In the rows, 128 means zero.
One turn moves every row onto another: examples first, then more rows asked:
vipok: [148 169 119 117 138 125 103 135 109 137 114 136]
Fabe: [127 170 118 135 162 148 103 132 121 136 120 119]
zon: [141 166 117 103 110 110 110 132 128 136 118 158]
Zipa: [132 122 148 147  89 139 145 100 171 116 120 167]
Sezop: [123 114 119 119 105 168 118 113 170 137 142 141]
ris: [122 115 117 118 103 165 118 113 169 137 141 138]
Sipa: [128 170 117 134 161 148 103 133 120 135 120 118]
fizu: [130 141 154 189 123 137 155 137 167 117 102 147]
sirag: [137 138 157 185 118 140 156 129 161 112 116 163]
zuvu: [134 164 136 102 116 126 111 111 129 166 100 146]
Gakom: [120 128 143 181 128 155 143 151 178 135 114 135]
Fezo: [152 173 131 118 145 141  98 130 110 147 121 144]
dagef: [122 114 117 119 104 166 119 114 171 135 145 142]
mis: [130 133 156 184 115 133 162 123 160 118 104 151]
donot: [133 144 159 190 127 143 152 136 168 118 107 155]
Vizov: [133 125 155 147  92 143 145  97 172 122 118 170]
ser: [142 168 120 100 127 126 108 119 118 153 109 141]
kegor: [121 127 142 183 127 156 142 154 178 130 117 138]
rul: [149 172 116 102 128 127 104 129 122 142 121 154]
Pomon: [121 128 145 182 129 159 140 151 180 135 116 139]
Risu: [149 176 139 106 123 140 100 123 134 153 127 174]
givi: [145 168 130 115 141 132 103 124 108 152 105 132]
dap: [127 171 118 135 161 146 104 133 121 137 118 118]
tired: [147 174 127 102 133 141 102 119 122 157 117 153]
bupa: [135 124 151 148  92 143 143 100 172 116 125 173]
fako: [129 143 162 189 125 144 153 133 167 123 100 151]
Totev: [134 136 166 185 121 147 158 119 161 126 106 160]

fako -> donot
givi -> Fezo
Vizov -> bupa
Now these:
zon -> zuvu
tired -> rul
ris -> Sezop
Pomon -> kegor
Totev -> sirag

One turn moves every row onto another: examples first, then more rows asked:
R: [132 132 152  93 154 162 114 135 112 138 144  98 109 143 138 126 125 125
 144 100 139 144  88 131 109 112]
X: [120 147 139 101 118 155 158 141 161 109 146 125 154 137 117 126 111 141
 135 157 108 138 116 109 148 109]
L: [102 110 130 130 134 118  94 136  98 136 126 114 127 146 119 133 143 127
 116 116  76 101 103 110 152 164]
T: [ 96 116 134 136 161 110 111 120 147  87 125 119 112 144 141 136 113 127
 137 100 126 158 137 150 161 150]
A: [112  89 126 145  78 119 127 137 102 141 128 152 130 113 105 152 145 137
 117 125 117 124  86 108 122 144]
D: [129 127 112 122 134 100 124  99  99  93 151  88 146 115 132 153 125 121
 137  95 140  91 120 114 125 147]
Y: [160 125 119 163 136 122 148 133 136 136 116 128 113 145 158 140 127 110
 135 147 110 169 126 132  89 133]
Q: [130 156 116 118 119 151 116 131 109 154 172 151 106 113 128 111 115 108
  96 144 124 149 140 108 135 141]
U: [121 123 121 130 106 107 100 149 127 156 116 139 111 137 123 149 162 153
 117 102  89 101 119 149 108 112]
J: [ 85 121 150 119  97 141 131 125 144 143 115 113 123 109 116 138  90 114
 129 126 175 139 127 126 132 158]
G: [131 155 137 131 117 103 130 123 133 142 122 151 129 147 109 142 128 148
 135 137 161 136 175 158 143 113]
F: [135 128 119 124  68 102 134 112 127 113 153 115 137 108 119 134 128  99
 101  80 141 114 133 113 127 128]
N: [108 130 133  96 180 148 162 139 151 128 111 144 143 115 135 128 106 144
 138 148 110 117 130 120 111 136]
Z: [137 119 155 103 138 157 163 146 173 120 119 169 128 141 120 123 127 119
 112 118 107 147 144 112 136 123]
W: [150 121 114 124 129  88 137 109 121 129 112 121 127 125 139 142 149  97
 114  88 133  89 162 135 108 143]

F -> W
Z -> N
Now these:
R -> Q
U -> L
T -> J

One turn moves every row onto another: examples first, then more rows asked:
todel: [ 83 116 107 132  89 140  78 139 131 110 137 158 134 145 135  71  78 103
 119 126 149 131 113 149 129 117]
mutob: [131 121 141 134  94 111  92 146 118 125 142 161 142 100 100 116  98 156
 110 133 156 144  86 196  78 106]
kavi: [ 92 127 144 155 108 103 158 138 133 147 101 117 150 109 135 117 141 147
 111  88 114 149 101 127 103 103]
Sidu: [ 81  98  99 144  65 128  83 149 135 105 129 157 137 123 145  58  89 118
 126 134 155 148 111 139 129 103]
tesi: [ 87 129 116 146  87  90  80 119 132  93 174  98 154 116 149  98 138 126
 121 112 131 109 134 154 114 105]
godu: [ 74 133 132 142  99 141 125 162 154 120 138 130 137  94 137 109 114 163
 104 133 148 150 145 201  63 112]
Vomeg: [ 57  89 130 130 105 123 107 109 146 132 111 106 163  99 143 121  96 149
 127 168 130 128 135 125 134 132]
Reme: [118  93 102 157  98 145 177 132 157 113 112 130 154 111 103 127 110 147
 106 126 146 157 115 153 102 129]
zuf: [ 99 108 128 158 109 125  92 108 158 107 115 170 141 141 118 104 121 165
 141 112 163 120 112 132 135 162]
lafas: [ 94 135 130 160 110  90 149 152 136 136 112 117 154 100 133 121 140 150
 101  86 128 152 104 121  95  97]
Lus: [101  97 130 174 108 106 132 140 156 140 131 151 108 116 132 118 116 136
 106 183 122 126 156 156 131 103]
Fite: [ 88 130 137 166 114 114 103 105 138 101 105 158 141 135 112  96 127 157
 153 118 163 125 119 124 132 156]
povet: [ 99 115 131 157 120 135  96 102 147 106 102 177 152 133 134 105 126 155
 128 113 152 127 107 128 137 153]
Mif: [ 98 122 108 137  64 134  84 154 143 115 135 173 123 145 130  77  95 120
 112 113 158 143 114 152 147 116]
Kema: [ 53  99 136 139 105 103  97 126 142 142 109 114 150 111 136 101  87 132
 130 166 102 119 129 128 124 131]
Busov: [ 90 129 142 156 110  92 165 139 129 149 117 126 148 102 130 107 134 159
  98  88 127 145  95 129 109 106]
Zov: [ 97  88 128 172 112 121 129 139 146 150 135 138 107 107 111 120 113 146
 103 181 133 125 147 167 131  95]
Dit: [ 95 125 133 155 104 129  94 106 148  99 103 169 146 134 116 101 131 149
 133 118 170 116 105 132 134 157]
Sose: [126  86 114 143 101 132 170 107 145 116 124 128 159 110 119 127  96 144
 106 124 152 162  92 136 113 121]
migek: [ 63 144 139 150  94 114 130 178 148 123 134 135 149  91 132 109 118 151
 117 134 150 170 131 203  82 105]
vos: [ 96  92 117 169 108 111 123 142 157 137 139 153 109 106 123 119 104 143
 110 178 126 122 155 156 141  93]
seb: [ 82 108 117 147  87  87  78 130 136  95 172 105 133 100 148  96 134 111
 132 111 131 112 141 149 114 108]
Fimi: [124 124 146 136  88 117  84 151 132 132 153 157 139 105 107 130  99 149
 104 128 151 131  82 188  71 102]
busav: [ 66 118 136 179  67  76 107 154 136  93 137 123 187 105 111 130 135 125
 123 104 150 131  94 175 126 127]
sut: [106  81 123 161 109 103 129 146 153 130 129 167  98 106 127 134 105 146
 101 167 130 134 142 162 140 102]
rizir: [121 120 137 140  98 112  81 148 120 125 148 157 152  92 107 122 104 165
 118 131 164 135  64 178  87 107]
zub: [ 56 134 117 133  95 115 130 180 155 100 131 139 149  88 135 119 110 164
  94 124 143 159 135 184  79 111]
pakeg: [ 96 120 109 145  89 105  68 125 152  97 168  99 138 115 140 111 138 119
 109 112 124 120 145 166 118 103]
mam: [107  96 113 158  86 138 170 117 136 123 114 111 144 111 107 126  96 131
 113 143 175 159 113 150  98 120]
Som: [ 81 122 112 148  92  94  79 130 135  95 178  97 141 104 151 110 139 115
 115 105 127 125 137 157 112 113]
binik: [ 77 112 140 162  45  83  92 155 128 100 133 132 169 100 112 117 120 118
 110  91 139 141  87 169 130 128]
dudiz: [123 140 143 122  86 113  82 141 124 120 144 166 137 109  96 126 102 154
 114 128 150 138  84 202  92 112]
guvu: [ 62  94 133 133 121 128 101 122 155 131 108 113 168 118 133 113  86 138
 107 148 104 145 126 139 140 145]
bis: [ 87 133 145 150 111 105 160 137 122 156 118 124 151 103 134 104 145 133
 100  91 112 137 113 137  96  99]
dupem: [ 74 123 145 158  54 104 111 155 135 111 135 133 179 111 108 125 121 104
 134 100 139 129  96 189 134 135]

Sose -> Mif
migek -> Vomeg
Zov -> seb
Now these:
vos -> Som
rizir -> sut
guvu -> dupem
Busov -> zuf

